Turns, then the turns between two rows, first turn first; the first pair answered:
X:
[ 18  -2  11   2 -15  31  13 -47   2  20 -14  -2   2  27 -15] -> [-25  -8 -15 -11  19   0   2 -11  13  14 -42  -4 -26  33  -4]
[-31  -2  37  11  -2  -8  -1 -14 -41  14 -33  -5  -1  -1   1] -> [-23  -5  38  13 -10  -1  -1 -21 -37  18 -32  -5   6  -2  -2]
[-28  -1  30  17 -20 -23  -6 -34  19  19 -42 -28  12   2 -16] -> [-43   3  40  18  -1 -38  -2 -30   7  -5 -29 -30  -5  -1 -10]
[ -4   4 -30   4   3  -8   0  15   8  14 -22   7   4  10  11] -> [ -8  13  -7   9  16 -12  12  -2 -15 -23  21   8  -7   2   8]
H:
[ 32 -13 -34  -2 -18   0   2   9  14  26 -13  -7  -3   1 -18] -> [ 27  -3  16  19 -16 -13 -13 -18 -15  -1   4 -28  20  -7 -24]
[-38  -8  23  22  43  -9   4  13 -25 -21  -6 -30 -13  -6  -2] -> [-32 -21 -23   6  38   2  21  29  -4   7 -17 -12 -32   1   2]
[  8  13 -18  -5 -15 -32 -29  77   2 -27  16  -2   4  -1  16] -> [ -6  -1  33  -3   2  -1  22  18 -50 -54  54  -1 -14  -6   6]
[ 36  22  29  18  -9  -9  20   1 -17  -4  17   1  22  -4 -24] -> [ 39   7  -7  -1  -9  11  43   9  -1  18   6  21  -5   1 -20]
L:
[-47 -18  -4   6  23 -29 -10  26   3  15 -64 -31  -8  10  22] -> [-31 -24  -9   6   4 -14 -12  22  15  40 -75 -27   8   8  12]
[  4 -10 -10 -14  -6  16  22  -5   9   1  17  11 -14  -1  -4] -> [ -2  -4  -4 -14   2  10  19  -5   5  -8  21   8 -22  -3   0]
[  6  -8   1  15 -24   8 -20  11  10  33 -39  -6  33  13  -1] -> [ 23   1 -21   6 -32  12 -17  23  20  30 -13  11  23  11  -1]
Now pairs of rows:
(two turns a pair)
[ 16   4   8  21 -14 -21 -28 -12  -3 -15  18 -32  30  -4   4] -> [ -8 -25   8   8   6   5  27 -43 -23  -6  18 -19  -6  -2   5]
X, H
[ 27  27 -14 -12 -19 -16  -4   8  -1 -12  26  -3  -8  -3   1] -> [  7  23   8  -7  -2 -18   8  -6 -15 -30  30  -7 -15  -5   0]
H, L
[-57  -4  23   9  32 -22   5 -19  -5 -36   0 -43   2  -6   4] -> [ 19  -4  13  12 -38  30  14 -44  18   6  11 -22  50  -8 -13]
X, L
[-39 -35  -2   1  15   1  32 -24 -10  13 -28  14 -36   2  20] -> [-15 -37  -2   8  -8  20  32 -33  -4  41 -35  17  -8   5  13]
X, X
[ 45 -22  11  -9 -40   3 -26 -41   0   9 -29 -24  42   4 -19] -> [ -3 -19 -46 -37  13 -44 -34  29  21 -12 -35 -17 -24   6   5]
L, X
[ 15   2   5   8  -7 -19 -22  20   9   0 -24  -7  29   6   0] -> [ 10 -11  29   4  -1   9  24 -26 -23 -18   8   2  12  -1  -6]
L, H
[ 36  20   5   1 -16 -56   1  31  11 -37  64   6  29 -36  -4] -> [ -5   7  45  21   7 -73  -8  14 -11 -37  35 -20  38 -33  -3]
L, L
[ 18  -6  19 -12 -54  13  10 -34   2  -3  20  -5   0 -11  -9] -> [-19  -6  44   1 -26 -20 -20 -25  -9 -10 -17 -35   6  -5   2]
X, H
[-13  17 -19 -19  15  -3 -46  45  16 -36   7 -10  -9 -18  23] -> [ 33  -6   8  -7 -35  59 -10 -19   9   6   4  -3  37 -17   1]
H, X
[ -6   7  -9  12   7 -17 -24  20  16  -5 -12  -9   1   5   6] -> [  0  -1 -13  -4   6   9  21  -4   8 -11  18  11 -25   2   1]
X, H
[-37  10  27   7  42 -44  -9   0 -20 -32  32 -12 -23  -4  11] -> [-27  19  -4   5  32 -61 -37  37   4 -18  14 -11 -16  -1  13]
H, H
[ 47  19 -18 -18 -44  16  16   4  16  31  -8  21  35   4  -3] -> [ 24  37  11 -19  -7  -1  32  -9 -26 -39  48  20  -3  -6   2]
X, X
[ -3   0  -1  12   2  -1 -14  15 -10 -28   3   0   9  -3   5] -> [  2  -5 -17   4   2   2 -12  24   1 -16  -2   5   4  -1   9]
H, H
[ -5  11   1   4  42   4  20  -9 -24 -68  32  24 -14  15 -26] -> [ 28 -13   8  25  -3  38   6 -31  -2   3 -33  13  53  27 -42]
L, X
[  4 -25 -12 -17 -20  17  36 -10  -6  25 -37  23  -8  12   7] -> [ 29   9  -1  -3 -39 -12 -22  17   4  12 -35   7  33  11   4]
H, L
[ 18  10   3   8   5  -2  -9  -4 -16 -18  32  13 -21 -12   3] -> [ 33  -2   3  15 -17  14 -17  -9   0  23  -6   6  12  -7  -4]
L, X
[  7  -6 -28  -2  -7   2 -17  18  16  29 -33  -2   5   2   0] -> [ 30   3  10   8 -26  22   2 -21 -11   3  16  -1  18 -10 -11]
X, X
[ 22  24  59 -21   9  13  36 -58 -47  -6  33  32  23  -5 -20] -> [ 38   8 -35 -48 -11  11   9  19  28  66 -35  47  20  12 -15]
X, L
[-27   8 -63 -31   9 -28  30  31  17  -3   4  13 -61  12  -1] -> [ 20  18  13  -1 -32  11  49 -52 -24 -21  56  12  -8   0 -25]
L, X
[ -3  -2  -9  13 -11   0  -2  23  21  39 -37 -22 -16   5 -19] -> [  1  17  42  34  -9  -7  -7  -8 -13   1   0 -34   3  -2 -24]
L, H
[ 18  -3 -15   7 -21 -14 -36  17  19  37 -43  -6  45   1  -3] -> [ 33  19 -49 -13 -17 -19 -30  45  32   8   3  14  12  -7   1]
L, L
[ 39  62 -47  11  -9 -10 -68  35  38 -11   0  21   0  -1  -4] -> [ 56  70 -23  15 -19   4 -56   9  24 -27  27  24   7  -9 -13]
X, X
[ -4  -4  63  28 -20  21 -31 -23 -24 -37  47 -18  27 -58  -5] -> [  5 -48 -29 -16 -26  68  31   0  21  33  16  28 -29 -46   3]
L, H
[-36 -24  15   8  27 -27 -26   6 -19  -7 -34 -23   9  12  15] -> [-34 -21  33  11  26 -19 -17 -14 -34 -25  -8 -22   5   9  12]
L, X
[ 10   4  15   4 -10  -2  -7  -4  -3   4  67  -2   4  -9  22] -> [-19   1  -6  -3  14 -21 -18  27  10  11  38  -5 -15  -5  30]
X, X
[-15  30 -21  12 -13  -8 -40  18   6  -5 -11  -9 -13 -22 -23] -> [-15  14 -41  -2 -10  10  -6  11   6   5 -10   9 -36 -23 -21]
H, H
[ -4 -48 -16  24 -42  12  28 -25  30  40 -31  34   6  -8   8] -> [ 13   5  19  47 -52 -34 -39  -3  24  -8   0  12  48 -18   2]
L, H
[-11   7 -15  26   4   6 -20  25  21  37 -29  -1  -9  21  25] -> [-14  20  38  44   7   8 -20 -14 -16  -1   6 -19   7  15  20]
L, H
[-26  19 -22  14   6 -17 -24  33   5   1 -50   3  -7  29   3] -> [-17  23  34  29   7  -2  -7 -19 -38 -39   1  -3   4  18 -10]
X, L
[ 20   4  -9  -2  -8  -1   9  20   4 -23   6  14  -9   7  12] -> [ 33   3   5   5 -21  11   5   7  -1 -15   6  15   6   7   6]
L, X
[ 18   0  -1  -2 -20  -2  -5  12   2  30 -17  -6  24   1 -13] -> [ 18  10  24   2 -19  -3   0  -8 -21   2  14 -11  20  -8 -13]
L, H
[-18   3  20   7  36  -2   9  -9 -22 -19  19 -39 -12  -2  10] -> [ 13   3  -1  -6  15  27  29 -13 -14 -12  46 -16 -16  -7   1]
H, X
[ 32  25 -18  -1 -15   3  -2   1   3   6  20  17  18  -4  -8] -> [ 29  19 -20  -7 -16   8   8  -7   1   7  24  23  14  -1  -7]
H, H
[-42  -4  -4  13   0  10  12  16 -19  15 -26 -19 -32   3   9] -> [-22 -10 -16   8 -17  27  14  14  -4  38 -32 -11 -19   7   2]
L, L
[-28   3 -20 -22  18 -27 -23  32  18   4 -30  -7 -16  -5   9] -> [-34 -14 -18 -31  26  -1  16  10   8   4 -15   5 -41  -1   6]
H, H
[ 16  41 -22 -12  -8 -31 -32  40   7 -41  42   8 -10 -10   3] -> [ 23  32 -37 -12 -20 -28 -37  54  27  -8   9   9   4  -6   4]
X, X
[-15  13  15   6  12 -17  -9   5 -17 -24  26   1 -18  -6  -1] -> [  7   3  28  18 -18   3 -14 -14  -9  16  -8  -7  25  -7 -11]
L, X
[ 46  22 -20  24  -5  -9  -3 -14   7   8  58  -9  -9 -25 -20] -> [ 34   8 -56  17   5 -17  -8  15  34  40  16  -9 -20 -14 -14]
H, X
[-34 -29  27   5  35  18  26 -14 -18  14 -27 -20 -14   6   8] -> [ -3 -19   5  13   3   9 -14  15  14  42 -57 -26  22   7   4]
L, H
[-27 -18 -31   6  12 -16  14  51   9 -22 -19   5 -40  -6  37] -> [-38 -23  -7  12  18  -4  37  20 -15 -36   3   4 -45  -9  35]
H, H
[ 16  -7   1  12  11  19  13 -25  14  29 -11   0   3  -7 -10] -> [ 31   5 -13   9  -2   8  -6  -8  24  22  -3   4  12 -11 -11]
H, L
[  2   7  48  28 -14  -4 -23 -13 -40   4  -7 -23  48   2  -5] -> [-30 -30 -21 -14  21  23  47  -2 -21  31 -16  15 -38  13   7]
H, X
[ 22  19  -7 -14   8  15  15   6 -13 -31  43  24 -20  -7  -8] -> [  5  26 -11 -10  19 -15 -16  34  -7 -35  27  12 -17  -4   0]
H, L
[-24 -14  17  -2  17   1  14 -18 -23 -22  13  -4  -8  -5   3] -> [-10 -26 -24 -11   4   2   2  11  13  22 -25   1  -5   5   3]
L, H
[-22  -5  46  18  20  -5  -5 -20 -28 -14  -8 -19  16   1   2] -> [ -1 -32  -2  -4   2  30  27 -13   6  39 -32   6   4  12  -1]
L, H
[ 15  -2 -65 -26  -2 -23 -35  48  44  39 -28  18  16   1   4] -> [-14  12 -58 -33  33 -48 -33  60  26   0 -10  15 -16  -2  11]
L, L
[  7  -2 -60  -3 -19  11  19  17  37  33 -23   7  21  30  -3] -> [ 16  22  12  31 -31  -3 -11 -15  -3  -7   6 -21  70  17 -12]
H, L
[  8 -19  10  16  -3  15 -11 -18   0  37 -15 -16  25   9  -8] -> [ -4  -7  31  17  14   8  -3 -32 -24  -8  26 -18   6   4 -10]
X, X
[  9  -3   4  -5 -13 -14  26   0 -14 -33  20  12  -4   2   0] -> [ 24  -5 -18 -11 -29 -12  18  18   6  -9   5  21   3   5   3]
X, L
[-17 -13  26  12  15  18   7 -32 -23  12   1  13  30   7  -3] -> [  4 -11 -13   3  -5  22  -6   0   9  39 -15  22  39  13  -3]
L, H
[ 40   6 -30 -19 -27  15 -25  28  20  12   2   1  -4   4   1] -> [ 29  17 -21 -19 -16   4 -22  24   4 -19  36   5 -22  -2   4]
L, X
[ 31 -11 -24 -16 -20  33  17  16  30  28 -28   4  -4  -4   7] -> [ -8  21   2  -4  24 -29 -24  41   4 -33 -11 -20 -16 -11  19]
X, H
[-19  22  20  -5  32 -10 -42  15 -42  -4   5 -19  27 -14  18] -> [ -7  16   2  -7  19   0 -50  24 -25  22 -21 -22  39 -11  17]
X, X
[ 10  21 -11  -7 -28 -19 -40  13  -8 -17  12   8  16  -2  -9] -> [  8  -8 -26 -13 -32  15  -6  -2  -1  25 -20  19   9   7 -13]
H, X
[ 18   1   2  -1   6  26  30 -31 -17 -22  43  20 -36  -7 -14] -> [ 15  25 -41  -4   9 -18 -30  37  22 -16  18  11 -31  -4  -5]
H, L
[ -8 -13  18   5   0  12   6 -21   0  15 -36 -19  23  11   4] -> [-32 -11  16  -3  31  -2  15 -11 -10  -7 -20 -19 -13   5  11]
H, X
[  5  17 -21 -14   3 -19 -19  33  12  -8  23  13 -19  -2   3] -> [ 28  12 -23  -9 -15  -5 -21  29  23  12  12  16   2   0  -4]
X, X
[ 16 -24  -6  -2  -3  32  24  -7  13  21 -16   9   6   6  -4] -> [  4 -16  16  -1   8  24  32 -19 -11 -13  20   9  -9   1  -5]
X, X
[ 20 -14  10 -12 -24  22  27 -37  12  -3  -5  18  27  -1 -24] -> [ 20  -3  24  -4 -25   6   3 -33  10 -10  -5   5  40  -5 -24]
H, H
[ 36 -30 -25  10 -48  37  34 -16  13   8   8   8  15  24 -18] -> [-22 -10 -37  12   3 -43 -25  52  20 -22 -21 -20  -8  26  10]
H, X
[  8  -7 -27 -27  24 -16  -3  53  24 -17 -31  33 -34   5  -1] -> [-18   5  36  -2  40 -37 -19  18 -15 -55 -19   4 -12  -3   0]
L, H
[ 18 -18   2  -3 -19   6  16 -24 -17 -23 -38   8   8  28   3] -> [ 23 -11  10   4 -20  -4   3 -21 -18 -25 -39   2  19  27   1]
H, H
[ 40  -6 -21   1 -32  26 -15   4  28  46 -36   2  34  10  -9] -> [ 28  16  32   5 -13  21  15 -35 -24 -35  52   3  11  -5  -8]
X, X
[ 18   9 -12  10 -19 -17 -29  24  27 -12   1   9  12  11   2] -> [ 15 -18   0  12 -24  10  -3  -1  25  22 -29  11  21  20   1]
H, X
[-11   9  26  10  -2 -23 -12   2 -13 -19   9 -13  10  -7  -5] -> [ 16   7   7  11 -27  -5 -12   3   6   5  -1  -5  26  -7  -9]
X, L
[-69 -17   6  -9  57 -30   6  15 -16 -13 -19  -3 -45  -4  20] -> [-68 -10  17   0  58 -37  -9  16 -17 -25 -18 -10 -34  -6  18]
H, H
[ 33   7 -27 -28 -28  23  -5 -11  39  45 -33   8   1  14 -22] -> [-44  11   1 -27  43 -26  -5   0   3  -9 -28 -14 -50  15  -1]
X, L
[-12   9  11  -5  11  23  11   7  -4 -12  18   2 -16 -12   3] -> [  6  19   3  -2  -1  20  -1  15   8 -14  23   5  -5 -12   0]
H, X
[ 13  19  44  22 -26  -1 -28 -27 -12  14 -12   0  29   1  -1] -> [ 18  12  -3   9 -31   1 -33   6  19  41 -30  11  18   8   0]
H, H
[-17  18   2  15  12 -29 -40  13  -9   0 -16 -20   8  -1  -1] -> [  7 -15   5   6 -13  28  20 -35 -16  30 -11   2   7   2 -14]
H, X
[-38 -18  28   7 -14  -7 -11 -32 -12  28 -47 -15  20   3  -9] -> [-32 -13  42  10 -15  -1  -3 -49 -29   7 -20 -11  17  -6 -13]
X, X
[ 20  23  -8  13 -32 -17 -46  49  28   6   4  -2  27  -6  13] -> [ 28  35  16  17 -38  -9 -35  24   9 -20  39  -2  30 -13   6]
X, X
[-29 -12 -20  -4  18  -1   6   9   6   5   7  -7 -49   6  10] -> [-36  -5  11   8  20  -2   4 -10 -12 -12  16 -17 -41   3   8]
H, H
[  9 -12 -27  -8  -7  23   4 -12  24  63 -34  13  10   9 -10] -> [ 17   6  17   2  -5  32  25 -54 -18   6  37  18   0  -6 -18]
X, X
[-14   4  38   9  25 -23   0   2 -13  23 -35 -31  11  11  13] -> [ 15   3  46  12   1   0   8 -22 -15  33 -19 -27  33   7   2]
X, L
[  6   5  41  17  -5   3 -10 -25 -18  -7 -12 -12  31  -6  -5] -> [  8  -4   2   5 -10   5 -18   6  13  30 -45  -5  29  -2  -2]
X, L
[ 11   3  22  -4 -14  -4  22  -4  18 -39  77  15 -36  -8 -13] -> [ -3 -10 -29 -17  -7 -11  13  41  53  -4  30  23 -53   1  -5]
L, H
[ 29  32   7   2 -16 -10  -8   0  -6 -34  47   9  20 -11  -6] -> [ 36  29 -22  -5 -19 -13 -18  22  16 -17  32  14  17  -8  -2]
H, H
[-10  22  -2  -1  23 -25 -19  23  -7 -28   2 -10 -10   5  13] -> [ 17  13 -17   2  -8  -5 -27  23  17  14 -27  -8  19  10   6]
X, X
[ 11   0 -26  -1  -6   2   1  -9  27  28 -35   7  29   2 -15] -> [ 16  25  18  15  -2  -9  -9 -29  -3 -18   5  -1  41  -9 -22]
L, H
[ 46  38 -33  -1 -21 -30 -58  54  27  -9   0  14  23   2  -4] -> [ 15  15  60  16   3   8  16 -50 -57 -47  42   1   9  -6 -12]
H, L
[-18  -2  31  27   3  -1  32 -37 -18  13   8  13  13 -10  -6] -> [  7  -2  13  21 -13  13  37 -32   0  25  13  22  16 -12  -8]
L, L
[ -9 -38  -4   7  -3  38  42 -37  10   1  54  32 -30  24  -2] -> [-33 -40  11  10  19  26  38 -41  -4  -9  48  23 -38  25   2]
L, L
[ 55  28 -21  -9  -9  28  21  28  25  25 -12  -4   5 -18  15] -> [ 10  49  18   5  33 -15   1  31  -8 -32   9 -26 -11 -25  27]
X, H
[  4  11   8 -10   2   4   5 -25 -32 -23  42   1  -9  -8 -10] -> [ 30   5 -39 -20 -23  16  -5   7   8  20   8  11   3  -1 -15]
X, L
[  7  11  33  23  -2   6   4  -3   2 -18 -23 -17  22 -10  -2] -> [ -5  14  32  22  13  -7   5   4   2 -27 -25 -22  10  -8   3]
X, X
[ -1  -8   1  -8  16   7  23 -23 -21 -24  19   1 -20   6   1] -> [  1   2 -33 -12  14 -18 -16  23   8 -11  -4  -1 -18   8   7]
H, L
[-24 -17  29  17  21  -2   3 -37 -21  24 -24  -8  20 -14 -18] -> [-33 -18  31  16  29  -4   2 -34 -23  18 -21  -7  13 -12 -16]
X, X
[-35   0   0  -4  29 -12   5 -10  -6  -3  -7   6 -25  -4  14] -> [-35   8  11   5  24 -18 -12 -13 -11  -7  -6  -1 -14  -4  12]
H, H
[ 16  26   0  17 -25  -8 -12 -10  -6 -24  33  14   9  31  10] -> [ 17  17 -15  21 -32  -6 -24   0  14   9  -7   7  21  40  11]
L, X
[-11  -8  43   7   7   9  28 -33 -31  -2   6 -16   9   6  -9] -> [  4 -11 -41 -21  -5   4  20  26  22  29 -13  13 -22  12   3]
H, L
